Some points, one per row:
[-16   8  23  21 -56  35 -39  22  43   4  38 -57 -10 -48 -22   7 -36  10 -15  38 -71  60  12  16   8  33 -76  43  -4  20]
[ 22   9   4   8   4   9 -11   2 -21 -18   3 -14 -25   2  28  19  -3 -11  -4  14  13   7  11 -14 -19 -31  16  18  -5  14]
[-19  11 -23  -2 -28  72  14  44  23 -43  55  48 -35  -7  54  23  32  -1   1  -3  47  -3  63  82 -38 -44 -28  68 -51 -37]
[-85  22 -21 -24 -22  58  37  47 -27  -9  49  51   5  17  66 -20  38   5  15 -52  32 -39  45  88 -63 -32 -41  34 -37 -70]
[-127   20   57  -21   11   55   -7   65  -13  -26   81   47  -17   31   65  -53   80   18  -19  -24   36  -56    9   42  -39   28  -17  -37   42   -8]
[-127   30   83  -17   24   63  -25   81   -5  -31  100   44  -13   40   72  -72  107   33  -23  -23   37  -66    3   43  -35   47  -16  -56   65    9]
[-127   23   72  -20   15   61  -11   75  -11  -32   94   52  -20   35   72  -65   96   24  -23  -26   39  -63    7   44  -39   39  -18  -47   53   -1]
[-74  80 -29 -28 -39  76 -37  41 -38  36  40  28  41  45  37 -12  11  26  70 -52   1  53  53  94 -28  13 -68  95 -92 -91]
[ 76  58  37  54  69 -20   1  -3  -2 -59  -2 -65  12  84  23 -25  -3  73 -56 -59  -1  16  -9 -52 -51 -75  51 -69   6  62]
[ 20  41  27  42  26  -6   1   3   4 -26  13 -62   9  35  23 -33  -4  39 -26 -38 -15  19  -7 -34 -29 -47   4 -30  15  16]
[  41   23   85  127   21  -61   64  -17  -44 -127    2 -117  -72    5   35  -84  -85   80 -127  -68 -110  100  -48 -127  -71  -56   23  -54  -17  127]
[   8   18   80  127   -8  -46   49   -6  -40 -127   13 -126  -59  -33   34  -91  -81   65 -108  -48 -127  103  -46 -127  -58  -31  -13  -21  -13  122]
[ -18   11   59  107  -34  -23   20    5  -34  -74   18 -112  -35  -60   26  -71  -66   37  -65  -15 -127   83  -34  -76  -40    0  -41   14   -8   92]
[ -20   -2   29   42  -66   26  -33   21   25   -8   35  -77  -12  -78  -11  -11  -46    9  -26   44 -101   63   -2    9   -5   41  -76   48   -3   53]
[   9   -8   33   37  -84   59  -59   32  111  -16   63  -70  -26  -80  -51   24  -51   25  -52   75  -99   90   21   40   18   58 -102   52   -8   62]
[ -10   -4   30   40  -71   36  -41   24   50  -10   43  -74  -16  -78  -23    0  -47   14  -34   54 -100   71    5   19    1   46  -83   49   -5   57]
[-12  -3  29  39 -67  32 -38  23  41  -9  39 -73 -14 -74 -19  -2 -46  12 -31  50 -97  66   3  15  -2  43 -78  47  -4  55]
[ 25  -8  30  29 -69  50 -58  26  88 -19  48 -63 -23 -64 -48  33 -52  25 -54  72 -90  78  18  35   6  52 -78  41 -12  77]
[ 12  -5  23  15 -65  55 -49  25 106  -6  56 -47 -24 -51 -45  31 -38  16 -41  61 -60  68  24  37  18  38 -82  35   0  29]
[-15   3  13  12 -33  11 -17   8  -7   7  14 -45  -5 -32   3  -2 -28  -5  -8  19 -48  25  -2  -2 -13  10 -37  21   5  16]
[ -14   26   35   21  -80   72  -79   43  115    9   70  -63  -13  -48  -65   33  -44   35  -15   59  -90  109   39   45   44   63 -127   74  -24    9]
[-11  -3  38  42 -19  -9  23   0 -48 -32  -5 -69 -32 -19  24 -30 -43   9 -43 -44 -52  65 -19 -42   0  -7 -21   2   1  25]
[ 21   7  16  17  14  -9  26 -10 -10 -22  -8 -11 -28  35  16  -3 -17  -5 -34 -32  12   4 -13 -48 -22 -59  22 -40  16   0]
[  -7   26   18   58   24   -3   87    7  -10  -83   18    8  -44   56   60  -53   -1   27  -57  -98   23    1   -3  -48  -64 -112   18  -45  -10  -22]
[-29  10  -8   7 -37  45  16  34  -6  23  11  52 -18   0  29   7  18 -31  24 -16  13 -51  -4  41 -35 -48 -12  20 -23 -19]
[ 10  18   9 -27 -50  78 -33  30 119  18  64  54 -58  28 -37  69  -3  16  -7  29  42  -3  36  62   9  16 -37  14 -41 -33]
[ 46  16  23 -32 -59  89 -64  25 127  26  74  56 -83  35 -81 106 -16  22 -20  63  48  15  36  52  42  37 -39   3 -37 -19]
[ 19 -35 -35 -59   6 -43  23  -2  22  49   8  -7  49 -45  22   8 -12   7  -7  46   5 -33  53 -11  45   5 -32 -76 -78 -15]
[  23  -45  -37  -62    6  -54   38   -5   39   56   20   -2   64  -58   30    3  -14   18    5   54   -6  -42   65  -15   63    0  -43 -100 -101  -10]
[ 21 -41 -43 -66   8 -51  26  -1  25  55   7  -8  56 -56  24   7 -11   8 -12  53   8 -36  61 -11  54  12 -37 -84 -92 -18]
[  14  -63  -19  -40   -1  -64   46   -7   90   68   48   -2   62  -59   52   -5   -7   28   50   66  -35  -38   62   -7   66  -38  -49 -125  -88  -11]
[ 18 -25  -3 -30  -5 -25  38 -14  38  33  35   8  42 -19  29   6 -20  20  35  28 -28 -37  38 -16  35 -34 -29 -81 -57   6]
[ 27   1   0  17   6   3   3  10 -28 -62  -9 -11 -63 -34  33  21  -1 -14  -7  44  22  18  12 -10 -11 -26  18  58 -16  51]
[ 28   0   0  14   8   3   2  11 -27 -54  -8 -11 -60 -30  32  22   0 -12  -5  44  23  16  13 -11 -16 -22  19  58 -11  48]
[ 27   0   1   9   6   4  -1  10 -27 -42  -6 -10 -51 -23  29  23  -1 -13  -4  40  21  12  13 -12 -19 -20  18  50  -7  38]
[ 30  -4   0  18   5  -1   1  15 -17 -43   1 -11 -52 -29  27  25  -4 -23  -2  34  19  13  14 -22 -24 -14  24  52 -10  31]
[ -5 -54 -40 -82 -25  24  -6  -8 -67  32 -36  60 -66  47  14  11  14 -54   0 -38  51 -19   3 101 -24 -32 -25  52 -55   7]
[ 16   1  -7 -55   8  23 -20  13 -59  50 -37 -20   0  52  19  19  27 -15   6 -73  45  10   5  81  32 -18  -7   3 -17 -13]
[  2   4 -17 -38  -5  11 -19   5 -20  35  -8  -5 -12  32  10   8  16 -22   5 -15  21 -22   4  53 -17 -26 -14   4 -16   2]
[ 24  19  -1 -44  19  29 -33  20 -48  53 -31 -38  28  55  21  15  36   4  15 -74  40  13   8  83  35 -18  -6   1  -7 -13]
Here are 10 more points, each followed by its number:
[ 19   1   2 -45  10  19 -13   7 -54  38 -32 -23   6  41  16  27   9 -11   2 -59  37  18   6  45  31 -12   3  -6   0 -22] 0
[  10  -18  -52  -33  -11   58  -70    1   23   10   30   76   10   44    9  -40   38   11   45   51    8  -66   17  111 -127  -55  -48  114  -38   45] 1
[ 31  32   9 -27  30  28 -43  25 -28  53 -21 -58  55  48  22  14  35  22  21 -62  30  22  12  65  36 -15   1  -8  15 -23] 2
[ 40  44  24 -24  24  44 -50  35 -46  57 -20 -61  64  60  12  19  49  40  31 -86  34  13  12  68  46 -16   5   5  13 -15] 3
[  17   -9  -38  -24   -2   56  -67    2   21    8   28   57   27   40    9  -30   29   21   42   45    6  -50   18   86 -113  -47  -36   97  -19   32] 4
[ 37  44  17 -23  29  39 -49  31 -35  54 -19 -62  66  56  16  14  43  35  27 -74  30  15  12  68  39 -16   2  -1  14 -15] 5
[ 30 -60 -24  -1  41 -90  24 -58   7  36 -17  -3  27 -46 -42  28  17  32 -35   7  19  -5 -93 -25  43  29  29 -11  13  -5] 6
[  79 -127 -103  -29  114 -127   98 -120   31   63  -59    1  127 -127  -96   37   52   98 -112   36   65   -6 -127  -58  127  120   41  -36  -90   -1] 7
[  61 -127  -81   40   82 -127   37 -100   40   65  -44   27   50 -127 -115   26   67  110  -54   -1   31   10 -127  -48  127   75   68  -45    7   -7] 8
[  57 -106 -106   54   61 -127   -2  -63   44   64  -47   52   24 -127 -119   14   76  120  -22  -15   28   24 -127  -38  127   53   71  -75    4  -20] 9
Which three of these numbered points are nearest to each point below, looking only along the 5 directions in which the first points spread most? Their numbers follow each, nearest first.
[  58  -73   -8   17   85 -111   21  -75  -11   64  -45  -35   68  -32  -57   36   64   76  -32  -65   41   31 -127   15  103   45   55    9   45   -8] > 6 9 8
[-94  43 -46 -47 -22  58  92  49 -33 -61  57  61  16  31  58 -51  51  38  24 -98  31 -56  78 122 -88 -56 -45  50 -52 -77] > 3 5 2
[ 13  14  26  39  36 -31  40 -26 -33 -71 -17 -20 -28  49  25 -23 -24  31 -52 -34  13  38 -22 -52  -9 -62  21 -58  18  25] > 6 0 2
[ -35   -3   37   46  -68    2  -46   44   59   96   13   38 -108  -26   11   28   10  -30   66   61   -5  -36  -52    2   -3   11    9    5  -57    6] > 4 1 2
[-46 -28  51 -59  19   6   8  16 -53  -6 -12  12 -55  29  10   9  13 -14 -40 -24  47   4 -15  -8  30  46  15 -43  56   8] > 5 2 3
[ 26 -26 -16 -45 -28  -9  13  17 -23  43  -6  19  19 -40 -19  30   3  -7 -14  27  20 -66  32 -33  31  -2 -10 -27 -60   1] > 6 2 9
[ 59 -19  -5  10   4 -20   1  22  16  -1 -11   2 -12  -5 -23  49 -24 -49 -11   6  -5 -22 -11 -33 -48  -2  48 -10   0  33] > 6 0 2
[ -2 -36  43  14 -37 -11  20  -1  65  42  62   7  -5   2  25  14   5  23  87  24 -45 -33  12 -15   4 -83 -10 -55   6  -1] > 6 2 9
[-30  12 -26 -14 -15  28   8  24 -12   6  19  28  -3   6  28   1  17   2  14 -29  22 -18  27  47 -29 -34 -14   7 -12 -46] > 5 3 2
[  3 -26  51  14 -44   2  26  -4  46  30  64  18  -6  11  14  19  -1  29  86  12 -47 -44  10 -27   3 -82  -7 -46   1  12] > 6 2 5
[  3 -14 -69 -13  13  -6 -22 -42  27 -66 -83 -18  88  79   1  61   2 -90  -7  30 102 -15  -4   2 -37 -39   1  20  58 -10] > 0 2 3
[  3 -26  48  13 -40  -1  27  -5  50  31  63  16  -4  10  18  17  -2  28  86  13 -48 -41  11 -24   4 -82  -9 -50   1  11] > 6 2 5
[ 24   4 -15 -32 -26  41 -27  -9  72   0  23  11 -16  16 -20  38 -16 -12 -26  20  30  22  17  41  21 -14 -18 -17  -5 -20] > 4 2 1
[-65  20 -47 -12 -31  53  30  38 -25  -3  39  55   7   2  67 -28  36   6  25 -57  34 -25  41  96 -58 -41 -25  34 -40 -72] > 3 5 2
[  5   7 -25 -28  -6 -10  -9   4 -12 -30 -32  -6  30  28   4  39  -6 -37   4   0  52   6   6   0 -35 -42   8  22   2 -12] > 0 2 5
[-44  16 -43  -8 -26  37  11  29 -20   4  25  44   0  -2  46 -19  27   6  23 -43  27 -14  30  70 -37 -36 -11  17 -24 -57] > 3 5 2
[  2 -30  51  15 -44  -2  26  -2  54  34  66  16  -6   8  17  18   2  29  90  16 -49 -42  11 -25   4 -85  -8 -50   3   9] > 6 2 5
[-13  59 -14  10 -12   2 -81  51  16  43   8   3  -5  12 -65  36  -3  31  75 -31 -25  68  34  -8  53  22 -28  26 -29 -65] > 4 2 1
[ -7   3  -4 -12   0   1  -8 -12 -32  -7 -18  -3   2   7   9  16 -12  -9  -3  18  10   9  -7  21  12 -19  -9 -13   8  12] > 2 0 5
[ 72 -11   1  10  14 -17 -13  11 -20 -36 -10  -9 -31  -4   0  58 -27 -25 -22  24   1   1   8 -32 -51   3  60  13 -26  66] > 6 0 2
[ -2 -34  41  11 -36 -10  17   1  58  41  57   6  -7   3  22  15   5  20  80  23 -40 -32  12 -15   2 -78  -8 -49   7  -3] > 6 2 5
[  9 -52 -28  12  32 -54  22 -62  13  14 -20   1  35  -5 -28  31  25   8 -25   2  35 -22 -85  -6  12  12  20   7  43 -13] > 6 0 2
[ -9  57 -17  26 -12 -12 -79  69  40  40  18   1  -9  -1 -82  39  -7  21  86 -42 -31  77  36 -27  52  42 -22  36 -35 -80] > 4 1 2
[ 14  16  21  23  16 -14  22 -11 -10 -31   4 -32 -24  32  18 -14 -23  13 -37 -30  -2  16  -8 -52 -29 -45  13 -35  12   4] > 6 0 2
[ 12  -4 -13 -15  -1 -10   6   4   8   8   2 -11  -8  -2   0   8 -16 -23   0   3  13   0  -2  -9 -32  11  13   6  13 -13] > 2 0 5
[ 36 -15  -5   8  -2 -13   5  20  21   8  -3   1 -11  -8 -15  35 -17 -51  -2   1  -1 -20  -9 -29 -36  -8  30  -5   9   5] > 6 0 2
[-16  60   5  -9  -7  11 -65  43   9  43  14 -15  10  32 -53  43 -17  15  63 -21 -26  59  35 -10  27  33 -42  46 -40 -62] > 4 1 2
[  41   51  -12  127   -7   30  106  -25  -15   14 -105   60   78  -37   63 -127  -31  -77   83   -5  -69  -68   34  -29   69   17   12  -45   -8  -12] > 6 2 0
[ 38  17  17  12   8  35  30   6 110 -65  53  13 -55  65  -9  17 -11  41 -77 -37  48  35  35  -8 -13 -65 -11 -46  -1 -36] > 6 2 5
[  85 -112  -20   34   90 -127   35 -117   -4   24  -50    1   40  -63  -93   64   31   80  -73   13   14    6 -127  -34   54   60   93   -2   36   69] > 8 6 9
[-18  72  -9   7 -12   7 -90  57  15  49  11  -1   2  22 -72  42  -6  36  85 -33 -31  79  40  -7  58  31 -40  40 -41 -73] > 4 1 2
[ -29  -29   32   83  -90   10  -46   71   99  127   -8   72 -118  -59   15   29   40  -83   86   82  -12  -66  -85   15    8  -46   13    0  -37   18] > 4 1 2
[ 45  -3  -3 -38 -17  47 -33  10 119  10  41  14 -25  26 -48  71 -11  -3 -30  35  38  18  39  32  16  -2 -24 -13  13 -33] > 4 1 6
